In the rows, 100 means zero.
Each path below is one point turned by a fixed rotation once a step. After each direction that follows a path, write how fast that rotation turns it, in degrees per step (0 if it stays still).
Each turn is a multiple of 5 degrees from 10 to 175, or 0.
Each row of a path follows its step; steps can be skipped.
path 1
step 1: 98	105	94	82	109	95	125	96	111	86	77	118	91	122	91	88	94	90	77	95	104	112	104	97	94	103	121	79	95	129	90	94	101	119	100	90	93
step 4: 114	70	88	98	121	105	92	91	107	117	84	90	95	97	122	124	82	104	96	97	114	95	95	112	122	94	107	122	92	109	107	105	90	105	85	88	87
step 7: 106	103	108	108	99	80	108	94	101	105	93	115	86	88	115	85	107	79	108	133	94	95	109	100	108	114	118	76	88	110	82	115	103	124	91	91	102
step 8: 128	123	85	93	113	78	90	92	116	106	120	114	97	90	109	98	96	107	105	125	85	94	93	111	93	129	94	92	106	119	108	90	106	97	110	99	92
step 11: 105	115	109	105	102	110	109	102	98	96	100	105	88	111	97	95	91	107	89	100	119	105	110	90	123	77	112	113	127	136	92	89	110	108	123	86	105
step 12: 100	111	126	90	113	83	97	109	97	98	107	115	86	123	108	63	92	96	87	101	132	107	103	98	96	89	88	82	109	95	87	112	107	107	104	102	91
step 13: 119	89	102	108	115	79	100	105	130	105	97	113	93	122	120	95	89	105	101	107	101	78	90	108	117	100	112	82	112	88	96	116	98	96	89	77	111
step 15: 119	91	92	92	121	95	87	89	94	111	108	96	110	110	93	132	92	109	100	88	119	95	132	115	107	106	107	111	106	84	95	110	105	105	110	127	100
step 16: 85	99	113	95	114	103	114	92	104	91	74	110	88	94	106	122	114	81	98	98	104	101	136	97	116	110	107	118	97	99	90	119	99	124	117	98	109
Speeds:
97	96	109	102	102	104	105	95	103	103	104	99	100	95	98	113	96	100	99	97	104	104	99	97	103	97	97	104	93	102	98	102	102	93	107	102	96 -> 65
102	108	96	100	98	100	96	107	100	101	100	102	100	102	99	104	105	108	104	109	99	102	102	89	100	97	99	102	102	106	106	101	98	93	105	101	95 -> 120
105	97	100	105	106	105	97	102	100	102	105	105	98	99	106	107	106	98	110	104	103	102	103	99	97	103	106	102	101	89	96	102	96	104	96	102	99 -> 40
99	107	97	101	99	92	107	103	97	100	105	108	101	102	105	101	96	96	104	103	96	102	94	105	107	99	92	98	100	95	98	100	100	96	96	94	94 -> 70
102	93	97	102	102	106	106	97	95	99	100	102	91	107	103	101	106	98	92	100	93	94	97	94	98	102	95	97	103	96	103	102	107	95	102	101	99 -> 95
